128 stands for zero in the data rows.
One hidden rule gives every row of this table a label. Here are some rows, each with its label.
[124, 110, 142, 109, 116, 129, 124, 118] 2
[116, 106, 119, 121, 111, 122, 159, 93] 2
[133, 111, 152, 115, 103, 120, 140, 107] 1
[150, 173, 129, 150, 133, 136, 95, 177] 3
[176, 142, 112, 135, 84, 167, 171, 151] 1
[136, 185, 124, 143, 142, 136, 102, 158] 3
[125, 138, 133, 134, 133, 128, 120, 122] 3
[79, 107, 130, 121, 130, 112, 125, 107] 3
[146, 118, 135, 124, 128, 129, 134, 116] 1
[121, 159, 134, 159, 148, 107, 120, 146] 3
[133, 122, 143, 133, 128, 124, 102, 158] 3
[154, 155, 142, 113, 85, 152, 150, 145] 1
[138, 141, 132, 165, 166, 115, 88, 167] 3
[131, 108, 138, 120, 91, 112, 168, 93] 2
[117, 141, 131, 151, 161, 111, 104, 149] 3
[120, 97, 105, 115, 132, 150, 122, 129] 3
[163, 200, 124, 167, 147, 145, 111, 166] 3
[133, 123, 125, 139, 130, 113, 133, 119] 3
[122, 150, 122, 134, 157, 118, 120, 143] 3
[101, 111, 126, 120, 161, 111, 97, 101] 3
[97, 96, 128, 133, 152, 95, 113, 81] 3
[106, 151, 116, 133, 147, 129, 116, 127] 3
[97, 123, 127, 113, 141, 122, 128, 93] 2
[89, 78, 106, 104, 110, 113, 179, 62] 2
[134, 115, 128, 135, 86, 127, 137, 122] 1
[131, 108, 129, 128, 142, 106, 118, 118] 3
[69, 108, 120, 145, 91, 123, 141, 113] 3
[143, 123, 132, 88, 66, 140, 185, 96] 2
[94, 149, 91, 129, 180, 129, 94, 136] 3
[132, 142, 124, 131, 141, 128, 116, 143] 3
[90, 136, 98, 137, 171, 115, 127, 101] 3
[113, 95, 119, 129, 112, 133, 149, 116] 2
[165, 136, 130, 125, 143, 146, 133, 152] 1
[131, 126, 142, 128, 118, 130, 137, 113] 2
[157, 151, 119, 181, 147, 133, 105, 171] 3
[129, 112, 137, 131, 134, 129, 118, 126] 3
[67, 105, 116, 117, 129, 103, 120, 101] 3
[78, 134, 125, 110, 158, 112, 124, 88] 3
[113, 135, 118, 119, 130, 141, 128, 143] 3
[190, 149, 144, 130, 94, 139, 139, 158] 1
[95, 106, 119, 120, 122, 126, 142, 101] 3
[143, 131, 139, 151, 114, 114, 155, 116] 1
[131, 165, 115, 149, 159, 129, 121, 146] 3
[160, 147, 143, 122, 95, 139, 152, 134] 1
[115, 137, 137, 134, 156, 122, 90, 145] 3
Here are more rows. What is the label of each one?
[149, 83, 130, 82, 105, 165, 126, 114] >> 1
[94, 110, 131, 115, 133, 115, 132, 94] >> 3
[146, 92, 104, 72, 146, 183, 73, 106] >> 2
[116, 88, 118, 95, 140, 138, 113, 97] >> 2
[150, 130, 136, 120, 109, 133, 137, 116] >> 1
[146, 116, 123, 117, 105, 135, 149, 92] >> 2
[129, 119, 141, 158, 142, 123, 96, 217] >> 3
[130, 117, 143, 106, 139, 125, 129, 110] >> 1
[148, 106, 139, 135, 99, 151, 161, 142] >> 1
[133, 97, 89, 104, 143, 157, 116, 106] >> 2
[97, 123, 125, 106, 141, 120, 121, 82] >> 2
[117, 116, 115, 143, 113, 137, 137, 143] >> 3
[128, 174, 116, 144, 175, 122, 93, 119] >> 3
[109, 122, 150, 126, 106, 108, 159, 96] >> 2
[168, 148, 147, 149, 82, 132, 157, 136] >> 1
[120, 131, 99, 135, 141, 127, 138, 120] >> 3
[192, 140, 153, 112, 116, 143, 124, 161] >> 1
[149, 137, 128, 121, 100, 138, 158, 123] >> 1
[142, 123, 142, 122, 115, 144, 132, 144] >> 1
[134, 118, 122, 115, 96, 139, 172, 106] >> 2
[82, 103, 109, 116, 148, 102, 144, 81] >> 2
[197, 133, 155, 113, 113, 142, 122, 150] >> 1
[116, 94, 121, 128, 117, 130, 146, 146] >> 3
A new table starts here. Its rows get labels from a new hidden rule, each label after its row.
[127, 88, 130, 59, 177, 109, 129, 81] NF
[130, 141, 123, 136, 132, 128, 129, 141] Dg
[150, 139, 118, 121, 130, 130, 123, 125] NF
[118, 138, 130, 131, 132, 123, 121, 135] Dg
[193, 221, 89, 124, 53, 131, 93, 160] NF
[171, 147, 105, 102, 156, 155, 138, 103] NF
[140, 89, 90, 120, 101, 179, 147, 105] NF
[94, 114, 126, 141, 121, 123, 133, 122] Dg
[101, 117, 125, 126, 144, 116, 136, 134] Dg
[123, 151, 116, 204, 109, 144, 133, 165] NF
[132, 156, 136, 116, 141, 111, 117, 120] Dg
[91, 78, 152, 109, 131, 117, 115, 146] NF
[130, 120, 135, 141, 115, 131, 126, 129] NF
[112, 97, 131, 76, 140, 114, 129, 107] NF
[109, 112, 150, 138, 113, 139, 94, 111] NF
[143, 119, 122, 135, 150, 131, 142, 130] NF
[74, 115, 181, 151, 99, 146, 167, 156] NF
[189, 112, 54, 133, 158, 149, 121, 183] NF
[133, 152, 146, 104, 124, 108, 128, 114] Dg
[148, 140, 109, 109, 121, 120, 135, 148] Dg
[139, 115, 147, 133, 124, 120, 134, 122] NF
[146, 141, 106, 156, 134, 139, 112, 149] NF
[128, 130, 150, 131, 106, 102, 133, 101] Dg
[125, 147, 101, 119, 157, 133, 114, 139] NF
[106, 114, 134, 148, 124, 144, 131, 154] NF
[143, 107, 141, 137, 112, 131, 142, 124] NF
[62, 86, 212, 147, 110, 108, 92, 76] NF
[125, 98, 107, 126, 162, 162, 182, 112] NF
[131, 162, 180, 135, 95, 126, 139, 110] Dg
[152, 138, 127, 118, 123, 131, 123, 121] NF
[187, 157, 49, 104, 146, 135, 121, 194] NF
[131, 111, 132, 152, 65, 144, 106, 124] NF
[121, 120, 137, 132, 110, 122, 127, 131] Dg
[101, 103, 104, 141, 134, 137, 107, 136] NF
[106, 112, 114, 122, 147, 105, 139, 125] NF
[116, 120, 142, 138, 116, 138, 134, 127] NF
[130, 123, 114, 146, 120, 136, 118, 136] NF
[108, 107, 140, 93, 151, 103, 122, 126] NF
[150, 156, 125, 86, 166, 125, 123, 96] Dg
[149, 164, 126, 144, 160, 139, 143, 134] Dg
[110, 163, 115, 153, 109, 139, 129, 146] NF
[106, 115, 119, 114, 141, 117, 136, 108] NF
[125, 135, 138, 126, 116, 115, 120, 122] Dg
[132, 104, 115, 84, 161, 134, 143, 102] NF
[124, 109, 115, 135, 153, 132, 135, 123] NF
[133, 139, 102, 115, 164, 122, 101, 154] NF
[93, 117, 117, 145, 113, 124, 108, 127] Dg
[136, 117, 151, 130, 135, 121, 121, 117] NF
[138, 144, 120, 166, 116, 138, 117, 146] NF
[99, 118, 189, 152, 77, 114, 127, 94] NF
[112, 124, 142, 131, 126, 126, 116, 110] Dg
[144, 132, 58, 132, 154, 150, 116, 166] NF
Here are more rows. What is the label of each one?
[167, 168, 149, 103, 129, 106, 140, 127] -> Dg
[97, 125, 140, 123, 104, 142, 139, 106] -> Dg
[151, 169, 113, 145, 128, 136, 143, 122] -> Dg
[143, 132, 127, 116, 81, 152, 140, 123] -> NF
[101, 109, 112, 125, 179, 129, 129, 127] -> NF
[122, 130, 127, 128, 135, 123, 129, 123] -> Dg
[72, 58, 144, 150, 126, 167, 136, 127] -> NF
[154, 145, 105, 134, 141, 124, 121, 138] -> Dg
[155, 133, 117, 154, 133, 125, 125, 155] -> NF
[153, 104, 133, 31, 165, 112, 116, 64] -> NF
[177, 150, 86, 118, 122, 143, 139, 169] -> NF
[173, 158, 100, 113, 134, 125, 134, 149] -> Dg
[147, 163, 122, 93, 138, 122, 132, 141] -> Dg
[126, 133, 150, 125, 117, 120, 123, 120] -> Dg
[76, 105, 126, 158, 164, 127, 100, 126] -> NF
[149, 143, 113, 131, 145, 137, 130, 104] -> NF
[150, 136, 118, 118, 124, 130, 137, 142] -> Dg
[100, 92, 126, 164, 103, 120, 123, 163] -> NF
[105, 122, 138, 186, 116, 127, 125, 152] -> NF
[77, 111, 171, 142, 105, 118, 122, 95] -> Dg
[172, 162, 131, 103, 153, 153, 136, 102] -> Dg
